In the rows, zero is written as 128.
Where one turn sends some rows of the set: a few examples, then the rows asked
K459: [148  91 179 135 135 112 121 123 135 101 142 108  91 135 100 134 138 126
  95  90 115]
K691: [119 125 141 127 119 121  94 142 130 124 134  90 138  95  80 130 152  96
 152 128 130]
K816: [107 117 106 117 130 135 126 126 120 125 137 166 141 171 189 137 159 135
 118 131 133]
K891: [106  85 144 100 124 145  94 153 144 111 124 142 104 156  67 142 121 126
 116 118 129]
K9: [112 147 117 150 119 118 117 125 145 134 145  59 120 130 118 139 110 133
 101 130 119]
K775: [105 118 120 103 135 136 126 104 132 115 136 153 145 153 194 135 154 141
 120 126 123]
K14: [121  98  87 134 124 122  99 124 141 126 140 206 117 165 116 134 128 113
 140 134 119]
K219: [123 167  84 102 128 132 140 125 138 131 126 158 162 130 104 148 120 147
 100 121 134]
K689: [114 127 115 125 133 125 121 107 126 123 153 148 153 168 187 143 172 142
 115 128 124]
K140: [139  95 140 115 133 109 102  83 148 101 141 177 107 132 147 127 118 117
 143 107 101]
K626: [144 167 144  80 109 109  94 129 118 117 139 146 144 160 127 153 112 134
 126  95 143]
K741: [137 120 141 150 113 109 106 167 109 130 130 100 118 108  97 123 155  83
 143 121 142]
K55: [108 140 108 146 102 122 102 167 128 144 135  86 107 163 116 141 102 120
 112 136 140]
K88: [133 101 121 177 141 125 114 133 144 139 161 175 185 140 133 157 127 145
 129 138 125]
K40: [120 115 122 136 123 129 128 159 126 127 113 107 124  81  90 117 143  89
 139 132 135]
K579: [107  94 180 147 122 142 133 121 137 106  97 156  98 150  93 133 143 116
 117 123 106]
K872: [126 172 118 129 127 127 132 115 129 130 170 103 173 114 109 142 116 146
 141 134 136]
K47: [168 161 123 130 126 100 159 132 108 124 127 147 127 131 148 133 123 129
  88  91 140]
K31: [129  99 111 165 138 130 139 149 140 126 143 130 113 146  62 140 155 132
  79 124 122]
K271: [138 160 130 132 103 118 115 168  95 137 158 133 141 157 128 136 104 119
 154 127 164]
K160: [134 145 130 120 125 131 165 139 112 122 129 128 129  94 148 115  84 124
 135 121 148]
K112: [107 128 129 124 113 127 120 145 136 127 115  79  92 125 139 125  81 120
 110 124 130]
K682: [129  85 150 138 131 131  98 148 135 128 140 189 159 143 154 148  97 131
 150 127 135]
K44: [109 105 165 167 116 137 120 135 132 118 114 160 109 176  77 143 160 117
 115 131 112]
K99: [113 109 176 166 127 134 130 103 144 109 119 139 116 151  80 142 164 127
 109 123  97]
K476: [152 113 102 173 139  97 118  88 144 122 167 168 127 144 126 135 155 125
 118 118 100]
K649: [147  91 160 161 148 117 127 111 142 121 149 161 164 110 165 141 110 141
 130 115 116]

K140 goes to K476
K44 goes to K579
K112 goes to K9
Now find these:
K459 goes to K31
K872 goes to K271
K626 goes to K47
K691 goes to K741
K649 goes to K88
K816 goes to K775

Where one turn sends some rows of the set: a few examples, then the rows asked
K925: [135 172 143  97 161  63 102 154 125 153 107 141 167 172 130]
K84: [140 166 147  95 162  58 122 151 139 144 114 138 149 156 115]
K852: [173 188 107 101 136 121  94 132 142 144 170  49 121 149 137]
K690: [182 146 124 111 146 108 110 107 141 152 149  54 108 149 149]
K318: [168 167 161 118 190 129  82 138  79 115 112  81 143 149 157]
K107: [175 150 154 130 175 118  85 129  81 126 125  92 110 156 163]
K694: [175 154 160 126 181 129  88 118 131 117 118  60 165 128 136]
K470: [145 156 142  93 145  66 108 153 124 173 108 145 147 166 132]
K82: [171 199 116  97 135 148 103 156 134 135 146  64 134 119 121]
K333: [179 169 154 109 155 157  90 148 123 131 120  69 159 102 124]
K567: [191 140 142 121 136 120  86 115 132 155 155  66 108 137 144]
K572: [137 172 134  65 149  54 109 150 143 168 139 112 148 170 126]
K398: [169 181 136  95 164 152 113 145 131 127 114  56 163 109 125]
K260: [169 167 141 130 186 127 117 119 136 105 111  67 155 130 130]
K559: [167 196 137  95 153 148  71 169  77 136 144  80 129 138 150]
K491: [136 190 130  72 140  69 112 170 140 159 138 128 147 155 113]
K336: [177 152 143 106 158 117  77 131  83 152 144  75 102 163 171]
K523: [168 182 134  93 151 126  65 147  84 146 160  68 115 163 164]
K376: [176 175 129  99 137 126  69 131 137 149 171  44 135 144 143]
K155: [132 173 149  73 170  68 119 154 138 148 109 117 175 155 117]
K743: [139 175 146  60 149  80 120 169 136 166 115 124 161 139 112]
K847: [147 151 146  75 149  58 124 146 139 170 122 127 137 158 124]
K11: [134 169 145  71 157  77 103 159 123 169 101 127 180 161 131]
K565: [139 161 137  72 144  63  99 149 127 182 120 124 157 175 140]
K839: [185 149 150 150 163 113  89 111 133 117 138  80 125 142 137]
K208: [140 178 137  76 137  84 104 172 121 172 111 140 159 155 123]
K388: [184 145 138 141 165 112 121 109 137 124 124  78 115 137 137]
K441: [166 178 155  96 174 150  80 160  74 130 114  78 148 131 150]
K918: [175 197 131 113 138 146  73 157 131 127 157  67 145 123 124]
K761: [135 186 129  81 141  67  92 163 128 167 129 133 158 175 129]

K839 goes to K567
K690 goes to K852
K925 goes to K470
Now find these:
K155 goes to K84
K107 goes to K336

Where one turn sends some rows of the set: a few examples, then the rows asked
K858: [135 127 147 146 131  60 123 150  87 144 147 143 144 112 130 107 127 112
  90 133 134 150]
K433: [161 107 110 131 142 141 153  98 160 141 118 101 140 135  94 104 119 124
 164 154 134 125]
K274: [149 125 125 150 117 115 162 138 132  88 110 136 160 106 112  85 125  83
  90  86 131 135]
K299: [128 150 133 124  90 156 154 140 103 123 161 105 147 141 133 175 154 130
 101 134 138 125]
K114: [107 154 160 125 121 115 100 162 117 100 126 110 148 132 115 142 171 124
  97 130 158 115]
K154: [135 106 125 154 110 164 147 127 151 131 153 102 114 135 109 157 112  84
 143 130 102 129]
K374: [113 109 120 114 151 148 140 105 153 133 143  98 130 133 124  86 112 129
 175 151 125 123]
K530: [111 131 138 143 121  83 143 140 117 115 133 147 129 109  98 119 114  93
  58 122 147 117]
K957: [163 142  97 131 127 156 164 135 126 143  90 113 144 128 127 129 163 122
  91 168 143 146]
K137: [133 113 105 111 135 161 174  97 105 106 106 134 173 124 147  90 113 141
 109 139 150 118]
K644: [ 95 108 155 128 135 130 122 127  88 101 152 138 168 104 133  94 111 159
 116 108 141 137]
K162: [ 97 117 143 137 141 138 125 117  90 100 152 142 173 103 134  89 102 152
 120 113 151 130]
K209: [ 92 115 123 104 141 170 139 142 119 148 156  93 162 121 143 106 178 129
 122 140 146 141]
K157: [145 103 154 121  92 124 123 155 153 108 134 148  98 113 110 126 118 118
 160 141 113 145]
K359: [ 77 108 153 128 146 161 108 151 101 130 152 144 148 104 148 102 130 120
 131 122 132 154]
K707: [171 110  95 110  99 116 151 152 161 106 149 141 119 119  97 127 115 117
 118 155 122 124]
K177: [145 121 113 155 102 117 171 136 144  96 112 134 154  98 107 109 144  75
  87 101 135 126]
K616: [110 159 141 122 116 110 111 158 144 105 121 110 135 137 115 152 169 105
  96 134 159 105]
K213: [106 110 117 122 151 139 137 107 150 133 146  96 128 148 114 100 108 128
 174 158 123 130]
K424: [132 110 157 160 128  67  96 133 102 152 123 139 147 109 135 128 122 105
 130 128 134 133]
K436: [ 94 128 143 125 153 126 127 136 122 119 162 131 145 130 143  69  93 120
 153 106 125 147]
K387: [118 106 113 121 157 139 143 113 147 130 142  92 126 141 120  93 110 118
 178 155 119 131]
K52: [165 136 120 132 109 131 153 129 153 159 120  85 149 150 136 133 172 115
 143 156 137 142]
K17: [189 115 100 146 135 145 147 103 159 132 110 110 141 142 107 126 134 121
 124 158 148 125]
K78: [156 141 135 131  95 162 142 127  99 130 143 113 142 144 128 175 165 129
  95 130 145 124]
K145: [152 108 147 144 137  88 100 145 109 146 122 177 135 129 142 110 106 101
 100 130 146 137]
K117: [ 92 113 116 107 139 166 142 142 115 150 156 100 173 135 145 119 178 120
 113 134 148 152]
K278: [ 98 134 167 121  93  81 130 143 117 133 139 149 119 107 129 155 147  99
 108 130 140 123]
K708: [131 106 163 152 129  69  95 124 104 148 128 146 142 107 141 134 124 104
 122 132 130 134]
K261: [102 103 122 107 137 171 137 149 111 146 157  97 166 132 146 118 180 123
 119 145 148 147]
K226: [159 161 121 152 115 138 179 108 118 115 105 109 132 157 123 118 108 101
  97 126 124 112]
K391: [151 113 137 121  75 116 141 153 163 108 136 145 101 116 105 134 119 121
 142 149 126 130]
K623: [133  97 147 127 101  86 126 133 156 130 153 154 119 116 113 131 104  80
 110 101 134 126]
K28: [132 128 127 103 122 152 147 145 137 169 140  89 157 143 128 122 187 124
 136 153 147 148]
K807: [128 140 137 112 112 120 118 144 161 115 128 126 141 154 138 154 173  88
 125 154 145  91]
K945: [139 159 111 144 127 154 181 117 123 100 117 124 137 152 125 124  99  92
  86 122 125 108]
K899: [141 127 138 148 131  67 121 161  86 152 144 149 143 112 129 107 129 113
  96 130 139 155]
K410: [126 128 106 152  98 116 172 141 132 109 102 108 169  93 113 122 156  83
  87 141 122 111]
K953: [148 130 103 114 136 168 172 113 118 133  83 133 168 122 126 105 145 128
  92 152 155 126]
K606: [126 113 106 110 141 171 170 100 114 111 118 136 168 112 141  80 120 142
 106 136 150 120]
K171: [ 78  94 166 132 150 152 109 147 106 123 148 142 142 110 140  96 131 115
 134 115 122 152]
K492: [ 98 127 149 117 160 119 128 133 115 108 151 139 141 132 139  70  97 125
 139  99 123 144]
K305: [154 115 121 149 113 160 139 139 142 149 138  93 102 143 106 150 124  87
 131 134 101 144]
K861: [148 105 149 137 138  85 104 143 114 145 130 172 132 127 143 108 104  94
  90 128 136 142]
K297: [126 110 104 116 133 164 178  92 108 110 110 148 169 120 141  92 111 139
 109 140 145 127]

K52 goes to K957
K305 goes to K78
K137 goes to K387
Now find these:
K606 goes to K374
K424 goes to K899
K858 goes to K861
K391 goes to K616
K436 goes to K359
K154 goes to K299
K297 goes to K213
K28 goes to K953
K171 goes to K644
K278 goes to K530
K274 goes to K157
K707 goes to K807

Where one turn sends some rows of the set: a few examples, then the rows asked
K393: [124 149 124 163 180  90 150 101 130 131 120 103 124 167 105  99 132 170
 116 125 108 153 148 113 126  97 159  47 117  56 134 110 132 138 165 111
 116]
K71: [150  99 116 140 168 127 171 122 118 134 141 103 119 156 142  81  77 180
 107 100 137 168 127 161 104  75 158  67 128  78 135 116 115 148 133 111
 169]
K740: [ 96  90 139 118 169 113 143 114 115  90 111 109 159 130 161 189  91 125
 112 117  81 160 112 147  95 164 133  96  99  70 140  99  96 115 100 144
 127]
K546: [118 124 140 149 184 164 145 108 164 163 102 111  98 170 116 129  99 165
  66 104 106 139 142 119 128 111 150  80 112  43 110  88 135 114 169  93
 134]
K659: [117  81 117 119 173 137 159 106 114 151 127  63 142 166 143 141 101 121
  74 122 131 207 145 105 120 127  96 157 108  99 104 137 124 112 140 127
 107]
K193: [124 117 132 117 154 111 158 103 118 152 124  61 120 156 141 140 107 119
  96 115 133 167 111  76 137 134 100 163 106  89  91 138 121 108 133 134
 110]
K229: [136  65 127 152 142 111 160 102 130 121 120  74 161 120 164 122 107 143
 111 108 135 166 129  90 138 126 113 109  77  90 163 156 144 104 130 146
 128]
K687: [104 105 146 123 153 104 142 124 116  90 122 106 154 129 162 197  87 129
 112 111  84 157 108 138  98 174 149 103 103  75 130 101 104 122 111 151
 126]
K389: [134 107 138 138 134  96 159 100 126 133 120  67 133 128 154 128 111 131
 118 107 135 142 100  66 146 134 110 134  85  83 128 150 134 103 127 145
 123]
K551: [147 100 128 130 173 164 169 109 139 166 126 100 100 159 148 115  60 168
  75  93 128 165 138 163 111  92 158  92 127  74 106 104 125 129 146  93
 178]
K592: [115 152 132 155 186 118 142  83 155 154  94 105 113 159 104 122 130 159
  89 123 102 141 152 110 141 110 158  64 106  42 109  98 138 119 164 102
 127]
K786: [134 120 128 163 173 120 157 136 124 125 145 109 115 183 115  93 100 182
 110 109 116 160 134 123 106  90 152  51 129  65 151 108 127 146 169 108
 116]
K367: [138 143 128 128 170 140 156  79 154 179  97 100 108 148 134 137  89 163
  74 100 121 158 149 146 137 110 166 102 117  66  74 102 135 120 147  95
 178]
K175: [113 129 134 128 133 115 163 136 106 179  79  92 162 108 107 125  92 103
 106 143  90 146 150 144 137 171 176 119 110  58 135 162 145 142 122 116
 128]
K958: [119 102 137 112 144 150 174 152  96 188  89 112 144 137 118 120  52 114
 116 120  92 144 129 157 117 153 127 123 125  67 152 155 122 127 106  85
 124]
K15: [114 118 141 112 129 151 169 132 108 191  72  93 144 124 114 130  74 102
 108 131  85 141 139 146 128 167 151 129 119  55 143 154 140 128 119  93
 139]
K363: [102 106 145 108 163 115 153 100  99  98 124  77 138 143 160 196  90 104
 118 133  72 171 119 143  89 167 145 104 120  74 133 101 103 121 122 132
 131]
K489: [141 144 109 143 163  79 161 101 121 128 121 106 139 142 126  81 116 181
 124 110 134 164 131 143 125  83 164  64 119  72 121 123 120 153 126 124
 163]
K510: [130 103 138 154 175 166 154 140 144 145 134 114  99 185 123 111  81 179
  79  96 115 151 130 127 106  99 146  72 126  57 135  95 128 130 172  97
 127]
K586: [118 119 125 137 148  93 164 159  92 170 100 110 172 113 108 113  82 115
 114 138 102 153 149 155 130 160 167 107 110  72 141 166 131 150 110 123
 104]
K397: [125  50 114 141 165 137 159 105 123 132 125  71 167 143 158 128 102 136
  84 117 131 207 156 114 121 122 103 122  90  99 148 148 139 111 139 135
 118]
K59: [133 169 117 136 164  87 152  74 143 156  94 104 131 137 121 116 123 170
 104 109 124 157 145 134 144 104 170  85 113  66  83 112 132 135 134 115
 169]
K294: [121 102 126 127 154 114 172 169  86 175 105 123 160 131 115 110  57 122
 120 125 103 152 136 163 118 148 138 110 119  77 151 163 117 140 100 104
 102]
K96: [108 114 150 116 150 105 148 116 106  95 129  86 141 137 161 203  88 116
 116 121  78 162 113 136  94 176 155 108 116  77 126 103 108 126 125 145
 128]
K604: [ 96  90 138 109 175 120 148  99 104  96 112  92 149 139 160 187  92 110
 116 131  73 169 119 150  90 158 131  96 110  69 142  99  95 114 107 133
 131]

K71 goes to K59
K546 goes to K786
K363 goes to K740
Now find these:
K15 goes to K294
K193 goes to K397

